One turning vector, and how many steps it has turned
The counts run from 0 to 572.
[-14  28  12 -17  -1   4 -12 -30  13 -37   5  28   2  11 -10   9  -5  15
  -8 -24 -24 -17  -8 -23 -14  12 -41  -5  -3   9  13  18  -3   5   8 -10
  -4 -19 -23   5 -12  -9  -4  21  25 -12  10   3  -9   2   2  30   8  -6
 -28 -15   3   4   9   3  -2  11 -17  14 -38   4  10  -8 -16  -8  -7 -17
  -3 -23   1] => 462
[ -3  21   5   9   3   8 -35 -12 -17 -12  18   9  24   5   5 -14   4   5
 -10 -23   1 -17  -3 -13 -29   6 -13 -18 -14   8  12  10  11   7  10  -9
  -3  16 -22  -5  -2   5  -7  30  14 -26  10   8   9 -15  -1  21   9 -15
 -17   9   4   3  15 -14 -10   6 -16  15 -52 -10  14  -3  12   2  -3 -30
 -14   7 -16] => 105
[-16  -2   3  23   9  -1 -34  -6   2 -14  -5   3  23  -2  10 -13   7   2
  -9  10   2  -6 -30   1 -27 -10 -26   3 -17 -13  17  30  -7  13   0  -1
 -21   4 -11   0  -7 -19  12  25  13 -23  11   8   5  10   5  25  14 -10
  -1   7 -23   8 -23   6 -12  19 -16 -21 -30  -1  15   7 -32   3   4 -36
 -16  -3  -2] => 295
[-13   6   5  -1   3  15 -24 -19  -2 -51  10  15   5   3   2   8  14  12
 -12 -19   3 -11 -15 -18 -34  -4 -25 -16  -4  -3  18  22   0   5  -8 -13
 -19   3 -29  -1 -14  -6  16  16  22 -22  18  -9  13  24  -3  29   4  -5
 -15 -18   5  -3  -7   9  -6   2 -17  -1 -40   5  -8   3  -8  -6   0 -35
   8  -9  -6] => 539
[-20   9   6  -2  -2  12 -41  -7   9 -27  -3  11  16  -7   3  -5   4  -3
 -15   4 -18  14 -20  -9 -21  -5 -20  -7  -3   4  20  24  -4  19  -8  -5
 -26  12 -16   1   6  -9  38  18  12 -26   6   8  15  21   8  20  11  -6
 -15   7 -16 -17  -1  23  -5   9 -24  -3 -36   9  -9   6 -18   3   4 -27
 -15 -11 -10] => 16
[-21  11 -13  10  17  18 -34 -18  -2 -24   3  14  18   1  16   4   8  11
  -2 -10  12 -10  -8 -18 -31  -4 -17 -15  -9 -13  14  35 -11  -1   1  -9
 -14  -1 -21  -7   0  -9   5  37   6 -29  13   1  -8   9  11  31   7  -7
  -1  -3  -3  -5 -22 -12  -6  22 -20   0 -42   6  -2   6 -12   2  -9 -33
  -9 -10   5] => 3
[-26  20   9  18   7   8 -31 -22   2 -23  -1  12  25  22   7   1  -3  -1
 -10  12   7 -20 -19  -6 -19   5 -29  -5 -11  14  21  10   6   9  -9   3
 -13 -12  -4   5 -12  -5  -9  22  27 -32  15   7   0   2   3  36  16   8
 -27  -9  -4   1  13  -3 -16   4 -27  15 -27   4 -17  -5  -5   2   5 -14
 -28   2   0] => 416
[ 17  27  13   4   6   7 -21 -18  15 -25  21  -2  18   8 -14   0  15   7
 -14  -9   4 -14   1 -23 -42 -10  -5  -6  -8   6  12  25 -12  20  -2 -19
 -23   7 -22 -12   6 -11   7  26  12 -30  -4  -2  13   8  14   8  -5 -24
   0  -6   7  -1   1  -7 -14   1 -23  -2 -44   5  -4 -16 -10  12  14 -17
  -3  -3 -10] => 26
[-13  21 -10  10  13   4 -46 -14   1 -14   2   4  25  -9  -5 -13   6   2
 -10  -5 -17 -17  -5 -21 -33  -5  -9 -17   1  -8  24  15  -3   7   4 -15
 -19  23 -11  -8   6 -12   8  28   1 -12   9   2  -1  11   9  15   6 -11
 -14  10 -31  -9  20   5 -14   9 -31   8 -50  -3   1   6  -9  11   5 -13
 -19   4 -11] => 336
[-12  23   7  -3  -5   1 -20 -21  -3 -22  -3  31   9  25  11  10  -3  -5
 -16  -1 -12 -30 -11 -12 -22  11 -46 -11 -12  -4   6   7   0   8  -7   0
 -16  -9  -8  18 -24  -9 -20  22  22 -23  12   1  -5   2  -3  25  15  -3
 -20 -10   9   5  -2   4 -16  23 -13   1 -36   6  20  -1 -18 -16  -3 -23
   4 -13  -1] => 185
[  3   7  16   4  -3  -4 -29  -6   9  -3   0   9  31  10   8 -16  -4   5
   0  -8 -10  -3 -17 -11 -23   4 -26  11 -14   9   7  31   7   8  21  -5
  -7  -2 -20  12   9  -9  15  35  20 -10   9  19  -3 -20   6  19  14 -12
 -28   8 -12  32  -9  -3 -11  19  -6  -3 -37   6  12 -17 -21  -3   5 -37
 -20 -16  -2] => 388
[  0  18   4  -6  -5   9 -20 -12  16  -6  17   7  22  -2  -5  -7   3   7
 -21  -8 -25  -7  -6 -11 -19   4 -13 -16  -5   0   6  15   3   1  19 -19
  -7  -3 -25 -10  19 -18  25  25   3 -27   2  17   5  -3   6   8   3 -26
 -19   4 -10 -13   0   6  -1  34 -36 -13 -51  -7  15  -3 -23  13  -1 -19
 -14 -14  -6] => 566
[ -6  16  11 -12  -1   1 -16 -17  14 -31   0  22   9  16   2  -1  -1  -5
  -5 -13 -22  -4 -14 -14 -29   3 -29   3   4  24  17  20  -7  15  -3  -8
 -12   6  -9  15 -15  -4  20  10  20 -10   1  10  13   9   3  23  22 -10
 -36 -17 -10   4  12  29  -2  10 -14  14 -27   9 -18 -16 -18 -10  -1 -13
 -18 -15  -4] => 447
[  4   6  -4   2   0   5 -22 -19  12 -13   5   6  26   2  15   9  12  17
 -14 -10  10   0  -9 -15 -48  -5  -5  -5  -1   0  17  28   1  -4  13 -12
  -9  -1 -19  11   9 -19  15  27  12 -29  14   5 -12  -8   7  18   9 -19
 -23  -7 -12   8 -19   1 -24  24 -14   1 -42   0  -7  -5 -24  -5  -8 -25
   0  13  -4] => 327
[ -3  31  20  -1  -3   0 -20 -21   1 -36  14  28   5  10  12   0   8  18
 -24 -28   4 -12 -10 -16 -33   6 -30   4   1   2  22  16   6  31  -5  -9
  -3  -2 -20   2 -14  14 -14  30  26 -17  -1  -8   0  -3  11  13  -7   0
   0 -12  15  -3   2 -13  -2   9  -8   2 -33   8  19  -5  -5   9   6 -33
   9 -20  -1] => 500
[  9  21  10  -7 -15   2 -27  -8   2 -10   8  19  19   4  11  -6   7   5
 -19 -15 -10 -19   0 -10 -31   1 -18  -3  -5 -10  14  20  -3  21   5 -13
  -4   2 -20  14   7  -8  18  38   9 -32  -4   8  -6  -3   8  -2   2 -13
  -5  12  14  -5 -15  -3 -15  35  -5  -8 -41  11  27   1 -18  10   3 -36
  13 -14  -5] => 287
[  5  12   8  -7   1   2 -13 -18  29 -20   3  11  25  -2  12  15  15  31
 -11 -21  -9  -5 -14 -18 -39  -2 -20   9  13  10  26  21  -6  19  11  -8
  -6  -1 -19  -2 -13 -16   3  27  13  -2   6 -11  16 -11  16  20   8 -24
 -10  -8 -10  -1  -8   7   9  13 -12 -15 -35 -11   9  -7 -29   7   7 -20
  -7 -26  -7] => 266
[ -3  18   3   4  -9  -5 -18 -21  12 -16   5   9  25   7  -3   4   2  15
 -30   0 -28 -20 -10  -5 -29  10 -30  -7   6   6  20  -1  16   4  13 -12
  -5   5 -12  12  -3 -19   1  18   8  -8  11   4   6 -11 -11  15  12 -18
 -37  -7 -22   9  24  17 -12  18 -31  -8 -47 -15  15   0 -29   2   1  -8
  -8   0  -5] => 368
[ -1  17  15   8   5  -8 -10 -20  15  -7   6  13  19  20   3  -9 -14   8
 -11   0  -9  -1 -22 -12 -28   1 -37  15  -9   8   6  26  -2  15  15 -10
  -5  -4 -10   3  -5  -4 -12  29  12   0  -5  17  -5 -20  15  23  20 -11
 -20 -18 -19  25   3  -2  -2  21 -23  -9 -28   2  11 -17 -29   3   2 -24
 -28 -28   9] => 173
[  3   8  13   9   8   2 -20 -13  11 -20  10  -5  33   1   1  -8  14  19
  -6 -20   5 -19 -18 -20 -29   3 -19   5 -10   1  14  17  10  -1  16 -12
 -10  -1 -29  -6   0 -17   0  31  21   4  16  -7  15 -14  -1  26   1 -24
 -16   0   3  28  -5  -7  -2   6 -15  -8 -40  -9  15 -13  -8   4  15 -35
 -12 -12  -7] => 66
[ 12  28   3   5 -12   2 -33 -16   7   2   0   5  35   1  15   3   3  13
 -21  -7 -11 -14   7 -20 -42   4 -10   6   1   0  19   9  -2  24   3  -3
  -4  13  -9  17   6 -13  -9  39   9 -20  -6  -2  -1 -23   2  15   5 -18
  -7  15  -4  -1  14  -1 -21  17  -6   9 -53  -3  15  -8 -15  11   6 -20
  -4   3 -10] => 88
[-15  16   1   2  -1   4 -18 -13  11 -18   7   8  17  -8  -2 -18   3  16
 -12 -16 -25 -14 -15 -15 -21   5 -22 -10  -6 -11  19  11   8  -7  18 -20
   4  -1 -24 -14   8 -12  24  22   6  -9  13  17   2   3   1  12  10 -19
 -28   1 -17  -8   3   9   1  33 -43  -5 -44  -5  11   9 -16   9  -3 -24
 -20 -16   1] => 568
[ -2  11  14   8  -2  -6 -29  -9   1  -2   9  12  28   3  21 -25  -3  12
  -9 -17  -1  -2 -21  -3 -24   6 -19  10  -3   7  21  25  20  11  20 -13
   3  10 -14   3   2   5   6  32  18   0   5  18  -5 -28   6  12   8 -11
 -30   3 -18  29   1 -11  -7  15 -13  -7 -34   1  12  -9 -12   7   2 -35
 -21  -9   0] => 390
[ -7  21  12   3  11   8 -25  -8   2  -8  16   6  15  23   9  -9   1  -8
 -22  16  -3 -11 -21  -2 -24   7 -30 -10  -6   6   9  23   9  16   2 -21
 -13   7  -9  -7   1   7   3  23   8  -1   1  17  11  -3  10  12   7 -14
 -19 -10 -11  -2   0   4  18  10 -40 -26 -36   3  15  -6 -17   8  12 -25
 -27 -42   1] => 490
[-19   2   6  16  -1   8 -34 -23  -4 -29   4   7  27  11   3  -8  -8   9
 -31  11  -2 -21 -15   0 -19  -1 -31   9  -6 -10  14   9  22  19  -3 -12
 -14   4 -13  13  -3 -19  10  28  11 -22  11   2  -1   6 -14  13   0   8
 -21  -6 -18  12  15  10 -26  22 -21 -13 -34  15   4   0 -19  11  10 -29
  -8 -13   1] => 77
[-14  34  13  10   1  -3 -37 -13   9 -20   2  22  12  -5  20  -2  11  16
 -19 -11   4   1 -13 -11 -27   8 -17  -6   6   2  42  15  -3  29  -7   3
 -13  -4  -4  -8  -4  14 -13  35  24 -20   4  -2  -4   6  26  18   5   3
  -4   3 -11 -22   3 -14  -2   4 -26   3 -27  -4  10  11  -5  12   7 -21
 -11  -1  -1] => 515
[ -7  20  -8  11   8   0 -43 -10   2  -7   6   1  23  -7  -7 -18   3  -1
 -11   0 -15  -9  -6 -15 -31  -6  -5 -13  -4  -7  20  25 -12  14   6 -10
 -23  25  -4  -7   7 -11   9  27  -4 -21   3   8  -4  13  15  13   9 -16
  -9  13 -31  -8  19   6 -20  16 -31   5 -47  -4   4   5 -18  14   2  -9
 -19  11 -10] => 335
[-23  11  21  17  10  -2 -19 -13   6 -33   0  16  13  12  -2 -11  -7   6
  -9  -1  -6  -8 -28  -8  -7   0 -46   8 -22   5  11  25  -3  25  -7  -2
 -13 -12 -16 -11 -15   0  -3  19  26 -15   5   9  10   5   7  30  16   3
  -1  -7  -5   9  -7  -2   2  14 -24 -13 -19   3  11  -1 -15   4   6 -38
 -23 -25   3] => 494
[ -7  27  19   2 -15  -6 -33  -7   6  -7   1  32  12   7  20 -16  -1   1
 -18  -3 -13   5 -20   6 -22  13 -26  -4   1  16  33  24   3  35   0   6
 -14  -6   4  10  -9  12  -1  28  29 -28  -4  14  -1  -3  23   6  16  -5
 -18   8 -13  -8  -5  -3  -7  16 -12  -2 -25   5  19   3 -26  -1   4 -25
 -15  -1  -6] => 193
[  4  17   8  14  -6  -1 -24 -13  -6 -18  14   9  25  11   5 -20  -3  13
 -35  -6  -7 -21  -6 -10 -34  -1 -23   9   1 -12  13  10  13  20   8 -22
   7  26 -18  11   6  -5  11  28  -3 -10  -3  10   3 -12  -6   2   1  -9
 -19  -6 -12  10  19  11 -15  34 -27  -8 -44   8  16  -4 -13  18   6 -26
  -5 -17   1] => 74
[  8  22   6   0  -1  16 -33 -13  -1 -14   9   4  32   3  13   6  15   8
 -18  -6  -1 -12   2 -16 -42  -5  -8  -7  -8  11  12  13  -1  28  -2 -13
 -11  25 -18   5  -4  -8   4  34   3 -26  -3  -7  31  -9  -1  18   7 -18
   0   8   9 -12  -2   4  -2   9  -7  -4 -50  -2   7  -4  -2  13  10 -28
  -6  -8 -17] => 304
[ -5  31  13  13   0  -3 -44 -15   7 -17   0  13  26  14   0 -14   6  12
  -7 -15  -1 -35 -12  -9 -12  10 -10   5   8   6  39   2  17  20   2   1
 -10  -7  -3  -3 -17  -5   1  37  26 -16  11   4  -4  -1  12   4  -4   1
 -20  10 -10  11   9 -13 -23  11 -18   8 -27   6   2  -5  -6  17  24  -9
 -16  -2  -4] => 377
[-14  18  13   7   0   6 -31 -12 -10 -29  16  17   8  -3  -7 -26  -2  -2
 -15 -14 -10  -2 -14 -10 -15  -5 -16  -8 -20   0  12  34 -12  29  -5 -13
 -21   8 -19 -18  -2  11  19  23  11 -40  -8  16   1  19  16   5   8   2
   2   3  -4 -10   0  -2  -9  16 -25  -1 -33   9   6   5  -8  12  -1 -31
 -11   1  -7] => 533
[  3  13  15   2   0   5 -14  -7  20  -9  11   9  16   3  16  -3   9  -1
  -6  -4  10  20 -22 -16 -38   1 -13  -9  -7   8  13  38 -10   7   5 -13
 -14  -4 -15  -5  12  -3  23  26  24 -27   3  19   0  -3  25  24  14 -21
 -19  -3  -5  -1 -30  -2   0  13 -23 -12 -34   3   6  -8 -19  -4  -3 -35
 -17  -6   0] => 527
[-15  12  -6  -1  18  19 -28 -17 -10 -39  13  11   7   6   0  -2   9   5
 -11 -18   0 -14  -8 -23 -37  -7 -21 -20  -5 -10   9  27  -3   7  -2 -21
 -14  20 -27 -13  -7   1   5  22   4 -14  10  -7   5  14   2  24   2  -7
  -3 -10  -5  -8   2   1   2   5 -28   3 -46   5  -2   5   2   3  -2 -30
  -3 -17  -3] => 537
[-12  38   0   9  11   4 -45  -9  -9  -3   4  14  16  18  17 -18   2 -10
 -10   3  -8 -17 -15  -8 -34   5 -21 -13  -2   3  26  20 -10  23  -2 -11
 -14  21  10  -3 -11  16 -11  29   5 -12  -8  10  -1   1  17  13  17  -4
  -7   3 -15 -11   7   1   7  13 -27   1 -35   2  13   4  -5   8   2 -15
 -26 -19  -1] => 197
[-11  17  -6   9   4   8 -21 -25  -6 -35   4  14  18  -2   5   1   8  16
 -14 -20  -6 -22  -1 -28 -34  -2 -17  -9 -11 -11  16   6  -1   3   0 -16
   0  12 -26  -3   2 -12  -2  22  10 -25  15  -2   2   6 -12  30   8  -8
 -13  -5   5  -9  17  -1 -17  18 -31  19 -48   0  -1   7   8   2 -12 -22
  -1   5  -2] => 322
[ -2  29  16   9  -3   1 -47 -16   5 -14   2  11  28  17   0 -11   3   7
 -10 -16  -6 -43  -3  -4  -9   7 -16   3  -1   8  31   1  17  17  -3   3
 -19 -16  -4   1 -17 -10   2  39  23 -28   9   8  -5   1   8   2  -3  -7
 -15  16   3   8   8 -13 -24  11 -16   9 -29   4  -1  -9  -9  20  27  -8
 -15   3  -5] => 378
[  5  27  18  -4   1   1 -10 -18   6 -22  15  17  14  31   2   3   0  -3
 -25   0 -12 -26 -14  -7 -22  16 -37  -9  -5  21  13  -2  17  14   1 -17
  -6   1  -9   6 -18  -5  -4  14  17  -7   5   6  20  -9  -6  17  12 -22
 -35 -14   9   8  19  10   4   6 -27  -2 -37  -3  14 -20 -11  -3  12 -12
 -17 -23  -6] => 168
